The rows of D fall into a few groups, and each row is roughly a mix of its group's hidden directions; some rows fit no group.
D, 148 rows:
[[ 34 -23  12 -12   5  -6  29  -3 -13 -15  19 -22  16]
 [ 35 -16  26   0 -10 -12  10  10 -16 -23  24 -15  11]
 [  4 -31  -5  34  19  19  -7 -22  19  16   5 -13   8]
 [  3  20 -17   3  26 -19  22 -25 -13 -19  29  11   5]
 [-16  21   9  -2  -1 -20   8   0  33  17  30  -7 -29]
 [-27 -10 -16  17 -25 -19  -1  30 -23  -7   4  22   3]
 [ -4  18 -13 -16  37   0 -31  14 -27  -2   5 -13  13]
 [-11 -15  11  -5   4 -11   4 -33   2  27  -5  -9 -42]
 [-42  17 -27  -9   6 -14   3 -21  -1  16  18   0  16]
 [ 14  19 -36 -24  21  28   2  -4 -17  -1  -9 -12  13]
 [-25 -41  -1  29  -4  12   2 -17   5  10  -2   6 -25]
 [ 18  12   0  -8 -24  -6   4   9  13  30  22 -18  36]
 [  9  20  13 -27  -7   0  -3 -43   4  12 -25   7 -18]
 [ -6 -27   0 -21  -6  44  19 -18  10 -17  -5  -8 -10]
 [ 21   9   6 -45  -6  -6   0  -4 -29  12  20  -4  18]
 [  6  -7  -4  -5  31  35  -2   2  11 -40  11  13  -2]
 [ 27   9 -15   7   6  27  36   7   0 -32 -15  -4  -3]
 [-16   4 -33  -2   2   6   1 -22  -3   6  -6  19 -45]
 [ 22  10  -7 -32   8  37   5  -6  25  -1   8  18  14]
 [-15 -19  20  46   7 -19 -13   7  10  -6 -17   6 -13]
 [ 15 -21  18   3  -2  35   5   6  24 -32  17  -8 -10]
 [  8   1 -17  20 -23  29  -7  -5  21  13 -39  -8   0]
 [ 23  26 -27  -9  -8  17  10  11 -12 -15   9  11  35]
 [  1  24 -25 -15   2  16  -6   0   4 -23   5 -10  45]
 [-12   9 -20 -19   8 -40  -2 -12  28 -23  -8 -13  -4]
 [  5 -29  -3   9  38  16  -6  -3  13 -12  26  -4  25]
 [-12 -44  12 -10  11   0  10  -9 -15  18   9  -8 -33]
 [ 17   3 -26  29  22 -22 -15  18  -9   4  10 -26  12]
 [ 10 -12  -2   8 -10  -8 -10 -27  -7   6  24 -47 -13]
 [-11 -11  25 -28 -20  25   7   2  23  28 -11 -13 -11]
 [-28  -4   9   2 -11   9   1 -13  20  35 -20 -23 -24]
 [-27  18   3  11  15 -18   2 -31   3  11  -8 -22 -32]
 [-21   1   5  -3  27 -45   3   0 -18   6  10  13  22]
 [  9  18 -28 -12  12  11  -1 -37  23   7  17   8  22]
 [ 18  26  -6  -9  18   4 -34   6  35 -19 -10  10   2]
 [ 15  11  22 -42   9   5   7 -11 -20 -10   8 -20  23]
 [-37 -13 -20  14  10   0  -9  17 -21  18 -28  -2 -14]
 [ 22  17 -35  26   5  13 -23  24  -9   6   0  14   8]
 [  0  23  14  15 -16 -39 -14  29   2  -8  -5  23  -8]
 [ -5  22 -12  20 -13   8 -28 -41  11  11  -6 -17   5]
 [-35   8  -1  22  11   1  36  21  -9   0  16  19  -3]
 [-25   1 -22  41   4  11   3   5  13  -5 -21   8 -27]
 [  8  10 -14  16  -9   4   5  28 -25  -4   2  10  46]
 [  0  33 -20  -9  31 -14  -7   5 -36   8   7   1  13]
 [  5   2 -35   7   0  11   4  14 -14 -16  13  16  44]
 [ 12  33 -18  19   0   4  22  35   3  26  -6   1   6]
 [  4  20 -24  21  22 -13   2   4  10 -16 -22  38   6]
 [ -9 -15  15   9 -28 -25  22  20 -36 -10   9   4   4]
 [-28 -18   2  -8  -1   6   3 -40  23  16 -18  15 -14]
 [-29  31  13 -11 -14   0  -4  38  17   5   9   7  12]
 [-22   5  -7 -32   4 -43  13 -15   8 -21  -6  -2  -2]
 [  2 -10 -13  18  19   0 -23  -4 -13   7 -22 -46  -2]
 [ -6  33 -13 -13 -22 -16  13  27 -16  -3   4  21  23]
 [ 21  15  35  -4  -6 -15  -7 -38  -5  -7  13 -22   6]
 [ -6  -6   9  29   5  -4 -42 -27  -8   5  -5 -25 -10]
 [  3   3  -2  22 -24 -25  -8  45  -1 -21   5   5  -4]
 [-21  43  -3  17 -21  -4  -9 -14 -15  26  -8   8   8]
 [-18  -7 -39 -34  -3   9 -12 -14   6  13  22 -14   1]
 [ 29   3  -3  40   6  15  17  -6  28 -15   9  17  -5]
 [ 11  12   5  12 -21 -23  34   7  15 -16   2  36  -2]
 [  6 -23   3  31 -17   1  -7  29  -2  22  -8 -22  25]
 [ 23  40  -5 -28 -17 -14 -17   8 -20  10   8   6   6]
 [ 20   3  34  12  -2 -20 -15 -33  -2 -10  22 -18   0]
 [ 24  22   9 -37 -12  -4  -2   9 -25   4  14   7  27]
 [ -3 -24  -6 -35  30 -16   6   0  22 -24  -7  -5 -12]
 [-11   4   5  -2   5  -3 -15 -22   5   6 -23  -9 -53]
 [  1  41 -23   5 -17   4 -24 -18  -6   8  -4 -12  27]
 [-10  28  -3  24  23 -34 -13  -9  -9  15   5  25   0]
 [ 11   7   8  18   0  20 -14  21   8 -38 -34   3  11]
 [ -1 -23   7  30   9  -5  -5  26 -37  12  -8 -21  -7]
 [ 21   9  39   8  14 -21 -10 -11  -6   0  -4 -35 -13]
 [ 15 -12 -43  25   7  13  18   6  25   8  14  -3   8]
 [-18  24  -4  -1  24 -13 -25  -1   7 -17 -31  25 -14]
 [-12   4  25  13 -36 -13 -17   6   8   7 -21   0 -33]
 [ 15 -13  11  48  17  21 -11   5   6  -9  11 -16 -14]
 [  3 -43  10   6  -6   5   0  21 -34 -14  -7 -20  -1]
 [-21  29  21  12  -4 -29  -8  -4 -12   3  -9  19 -31]
 [ 19 -12   2 -12  21  33  38   9  -6  22  -4  -3   3]
 [ 19  -4 -15   3  12  13  12   9 -12 -39   9  26  28]
 [-11  49  12  -3  15 -25  -4   8 -21 -15   6  -7  -4]
 [-26 -14 -19 -21  -8   6 -12  -7   3  32   4 -14 -34]
 [ -7 -31 -21  25  14  32 -14  12  -1  14  10  21  -4]
 [ -5 -14 -33  13   4  -1 -11   9 -20  25  19  23  27]
 [ -2 -17 -24  25 -13  -1  -2  34 -27  -2 -13 -24   8]
 [  4   7 -20 -44 -10 -15  16  15 -10  -2 -14  -1  30]
 [ 37  10  18  -8  -3 -21 -17  30 -13  -4  20 -17  -7]
 [  1  -4   1 -21 -46 -20  16  23   6  -2 -24   6   7]
 [ -3  -2 -27  13  -8  18   1 -16   4   5 -19  -9  49]
 [  5  24 -15  -2  -7 -17 -32  -9 -17  17 -16 -22 -29]
 [ 28 -11  18   8 -14   1  24 -16   4  17 -10  40   1]
 [  3   4  21 -19   9  -7   9 -25  24 -17  14  10  40]
 [-26   0 -19 -19 -24   7   1  13   6  35  16  14  22]
 [  2 -35  22   4 -13  22  22  17  16  11   1   6  28]
 [ -1  -7   4 -25 -39  -7  42   1  -6   1  11  13   3]
 [-32   1   2 -25  18 -33  14 -17   5  -2   6  27 -10]
 [-34 -26   2  -2   4   2 -43  -1 -11  22   8   0   0]
 [  9  -7  -1  23  23  33 -12 -23   3  29  20  14   1]
 [ 44 -19 -23   1   0  13  -8 -12   1 -14  -3   0 -31]
 [-15 -42   1  -7   1   2 -21  -4   4  25   8 -24  24]
 [ -7   2  12 -13  26 -17 -25  21  20 -36 -14   9   8]
 [-26  -5   8 -34  -4   2   9 -20  19  27  12   5 -28]
 [  1   9  16 -11 -18  17   7 -51  -5  10  15   9  14]
 [-11 -10  -6  25  19  -1 -16 -29 -23  24  -9 -29   0]
 [ 23  13  -3  17  18  21  11 -15  10  -8  43  17  -1]
 [ 10   2   5 -25  -2  -7 -29  32  20 -22 -20 -18  12]
 [  0 -29  17  23  21  -9  14 -39  14 -12 -10   3  10]
 [-17 -17 -27   7  13   8   1  14 -42  19 -15 -10  13]
 [ 24   9   4  37  11   2 -16  16  25 -20 -23  -9  -9]
 [ 41 -19 -26 -12 -16  20  -1   4 -10   5   8   1  25]
 [-31  -3  22  39 -16  -8  26   0   3   7  -1   8  16]
 [-11   3  22   2  11  20  34  26  11 -27  13  13  15]
 [ 47  -2  24   0   0  22  -2 -12   3  -7  15 -23  12]
 [-13   8   3 -26 -21 -26  26  13  -6 -18  -5  33   2]
 [-27 -23  12 -12  23   8  -5 -30 -18  15   8  25  -7]
 [ 11  -1  -4  -8 -24  -1  19  17  21 -26 -42   5  -2]
 [ -6   8 -26   0  27 -17 -22  44   6  -6  -4  12  -2]
 [ 13 -13 -25  -4  -4   9  -3   5 -19  33  10 -30  29]
 [  9  10   6 -18   5  -1  10  -7  -2 -19  16  13  54]
 [ 25  39 -18  -7 -12  -4  16   1   6   6  24  26 -12]
 [ 22  -6  25 -35 -11 -14 -22 -16   4   1  -5  26  14]
 [-24   9  28   5  -5 -20 -25  -2  17  -8  -1  25 -30]
 [ 28  21  18 -25  -6  -8 -16 -15 -27   2 -17 -11  23]
 [ 15  21 -22  12  21  10 -14 -24  20  12 -32 -14   0]
 [ 24  15 -13   5  -3  37  -9 -27  12  13  -3 -22  18]
 [  9  -7   1  32  21  11 -39  20  19 -17 -10  -5  -4]
 [ -4 -24  12   5  29 -19 -37  -1  -9 -14  -7 -22 -16]
 [  8  30 -12  15  31  -4   5   6  -1 -30 -30  13  -8]
 [ -6  10  13  31 -13   1 -24 -14  20   9 -14  13 -36]
 [ -3   3  -5  28 -12 -27 -35  24 -22 -14   0 -15   4]
 [  3 -23  11  -1 -45 -18   1  31   6   7 -12 -13   9]
 [-24 -37   7  20 -15   6  12 -23  14   8 -25   5 -14]
 [ 12   9  -6   1 -15  16  32  31   5   5  19  33  11]
 [  7   5  -9 -30 -17  18 -22  -8  -3  30   0 -36   3]
 [  8   7 -11  -9  33 -14   0  -6  26 -15  14  27  30]
 [-43   7  -4   9  11  -6 -21   2  -3  20 -18  23 -23]
 [ -4  33  -5  -6   5  15 -27 -38  18  13   5  13   9]
 [ -9 -16 -29   4   2  42  -1 -16  26  11   0  17  -1]
 [-19  14  -6  -1 -12 -20 -12   5   0  -2 -51  15 -15]
 [ 13  30  14 -28  -9 -14  18 -14  25 -13  17  19   7]
 [ -5 -16 -19  -9  17 -31 -15  18 -31 -19  11  -4  20]
 [-14 -23  19  32   6  -3  -4  11   6   0 -23   2 -38]
 [ 20 -11  14  27  22  18  -7  20  14 -35   8 -12  -4]
 [ 19  -8 -32  -9 -12 -11   1 -34   1  28  19  10  16]
 [-13   0 -12   5 -23  18 -23  15  31  19 -20 -24 -15]
 [-16  17  16  -7  14  -6   9 -16  17   1   4 -20 -47]
 [-18  -3  12  -3  12 -45  -2  11 -19  10  23   9  22]
 [ 11   4 -37   0   5  -8   8 -36 -13  -2   9  34   1]
 [  6 -18  14   6 -18  -6 -11 -10  12  36   3 -41   7]]

One row of each group comes first, with its name. Which group is each row after those in?
[-10  -1  18  -1  13   9 -35 -46  -7   9  -8 -13  -6] : <31>
[  6  -3   9  -1   3   0  43 -35  18  -3  25  16   2] : <16>
[ -7 -16 -23  23  -5   7   0   0  50   1  12   8 -16] : <67>

[ -8 -30  10  15  34  16  -7   0 -19  23 -14 -13 -19] : <31>
[ -8 -26  -9 -18 -42   2   2   1   9  20 -28 -10   7] : <16>
[-15 -17   7 -42  12   0 -10 -13  -5  14  21 -23  21] : <16>
[-22   8  16   9  10 -23  -2  13  -9 -25 -39   7 -20] : <16>
[ 16  30  10   8 -33  10  32  -9  14  11  15  14   9] : <31>
[ 30  17  -4 -19 -10  -3  22   1 -16  -7  22  -3  37] : <31>
[  4  -4 -25   8  -2  -9   6 -19  -2  29  12  -9 -46] : <67>
[-14   0 -24 -11 -19  -7  30 -24  37 -11  -1   7  -2] : <31>
[  6 -17 -25  14   6  15 -35  -5  28  18   6  14  20] : <16>
[ -2 -17  -8  21   7 -16 -15 -15 -25  14 -19 -12 -39] : <67>
[ 12  16 -17  11  -1 -15 -15  -6 -13  47   3 -22  16] : <16>
